Each path below is one point turned by a fixed rotation once a step. After each direction that follows a path, write how fast that rotation turns it, in degrees a step (0 if it stays still).
Each turn is a multiple of 5 degrees from 10 to 175, or 0.
Each row of a path follows its step; steps can be skipped.
Rotation 1:
step 0: [ 27  17 -24  12  -5 -12  -6 -40  -5  54 -13  -9   8  32 -11 -11 -24   7
  40  -3 -46  31  -6 -21 -10   7 -26 -49  -2 -20 -11 -18 -34  10  -2  -5
 -10 -19  14   5  18  -3  29  11 -13  12 -34  14  -8  13  -9 -15  12 -12
  28  -4]
step 1: [-22  -7 -12   2 -19   8 -26 -12   4   6 -23  14  12 -18 -11   3 -16 -10
   8 -38 -37  -5 -17 -30  16  15  -2   6  21  18 -27 -29  31  13  15   2
   1 -10  20 -44  -4 -11  17  14 -44 -30  30  24  21  14 -27 -32  30  -3
 -16  40]
step 2: [ 19  -2   1 -18  10   7  50  -4  -4   9  23  34  16  19  31  -3  -5 -23
  10 -63  -6   8  -7 -17 -11   7  -1 -30 -38 -16  16 -17  17   1   2  -1
 -39 -18 -27  26   3 -17  20  16 -28   2  -2  24  27  11 -31 -31 -13 -10
  11   1]
step 3: [  8  19  -2  -1 -19   8 -40 -15   5  -8 -16  12  11   9 -29  -4  -3  27
  28  22 -37  -1  29 -40 -29  -7   0 -63  -3 -11  26 -53   7  -2  17  27
  -1 -16   2  22  10  -3  14  24   8   7   7  20   5  -2 -45 -15  13  -5
 -17  14]
step 4: [  0   7 -21 -19  21  20  10   9  36  42 -16  38  -3 -20   6  -1 -19  15
  11 -34 -25 -53 -21  17  22 -13 -31 -10 -19  -2  -2 -31  30  12  11  -3
 -32  23  23  -6  -7  -8  12   1   2  -5  25  12 -14  17 -34 -12  46   7
  10  15]
step 5: [  2   3   7 -31 -20  11   1  -5 -36  52  11  12  14   2  -1  21 -34  12
  20 -10 -35   5 -23 -42  -1  -9   4  -6 -27 -10  10 -11   2 -12 -14   0
   0   7 -22  34  -9  19  -8  33 -14  -8   7  49  42   8 -22 -11   0   2
   9 -51]
step 6: [ 16  20 -23  28 -20  -2 -17  10  23   6 -24  -4  18 -16   4  14 -26   5
  34 -30 -52   9  34 -25  11   6   5 -29  -6   1 -44 -38  24 -11  12  14
   7   8  13  25   7 -27  37  30   4   2 -14  -9  -8  -1   4  -6  33 -25
  24 -10]
step 7: [  8   6 -20 -14   5   8  -8 -15   8  -3 -19  23  12  29  -9 -12 -34  -3
  32 -21 -39 -27 -19  11  15  18 -12  18 -41  20   9  -1   9  37  47  -2
 -20  -6  -2 -20 -29  10  32  25 -12 -32  32  30   7  11  -4 -42 -10  -5
   9  -2]
step 8: [  2  16  38  -4  12  34  -8  22 -13  32 -12  -5  19  26  25 -10 -23  14
  17 -21  -3  15  -3 -30  -2  27  -2 -47  -9 -14 -22 -32  -2  -8   8 -15
 -26  11 -33 -12  10  13  -6  56 -28  28 -13  30   8  10 -37 -16  -5 -21
   4   9]
step 9: [ 10  -8  -6  25 -20 -19 -25   2   0  13 -28   4  -3 -10   2   0 -31  -2
  -7 -21 -17 -56  12 -28  20  -6   6 -27   2  -8  28 -28  43  -2  21  17
  -1 -30  27  36 -35   3  33  29 -16 -17  -8   4  -1  -2 -37  -4  -2 -32
  -3  33]
Speeds:
[ -3  -4   3   7  13  -5  12  -3  11   8   8   9   5  -7   4   6   2  -4
   0   7   0   1  -1   4  -5   8   2  -4   1  -5 -16  -3  -1   0   0   3
  -4   2  -2   0   0  -7  -2   7   0  11   0   0 -14  -2   1  -1   0  -3
   8   0]
175
[ -2   4  -8   6  -6   0  -4  -5  -5   3   6  -6  12   0   3  -5 -10  -2
   5  -5  -6  10   1   0  -4  -1   4   7   1   1  -7  14  -5  -4  -1   2
   1   0  -2 -12   2  -5   7   2  -4  -5   7  -2   3  -1  12  -1   5  -4
  12  -1]
60
[  4   5  -3  -7  10  -5  -4   1   8  -4 -11  -4  -1   0   7  -6   1   8
   3 -10  11  14   3   1   0   2  -5  -4  -8  -2  -8   1   8  -8  -7  -5
  -7   7   4   1   7  -2   2  -3  -4  -1  -3   3  -1   1   0  12   1   7
   5   2]
175
[  2  -6  -5 -15   4   1   2  -4  -7   0  -6   3   3   6  -3  -8  -5  -2
  -1   3  -5  -4  -1   0  -2   8  -1  -1  -2  -9   5   8  -8   5  -3  -8
  -3  -2  -1   9   3 -11  -5  -8  -1   9   4   5   2  -3   1  -3 -15   0
   9  -9]
140
[  9  15  -1  -2  -1   2   1   0   3   4   1  -1   3   1  -6   3  -1   5
   6  11  13  -7   3  -8  -4   6  -5  -3 -10   2   8  -1  -9   4   7 -10
  -3   4  -4 -11   4   2   3  -6   5   4   9  -4  -7   5   2   0   2  -6
   1   8]
90
[ -4   0 -11 -13  -4  -3   8   4  -8   4   9  -1  -4   1   0   5  -4  -2
  -6  -3   7   3   3 -10  10  -3   7  -4   2   2  -2  -2  15  -3   5   0
   6   1 -15  -2   2   5  -4  -2  -5   6  -1   1   0  -7   0   5  -4  -7
   8   6]
110
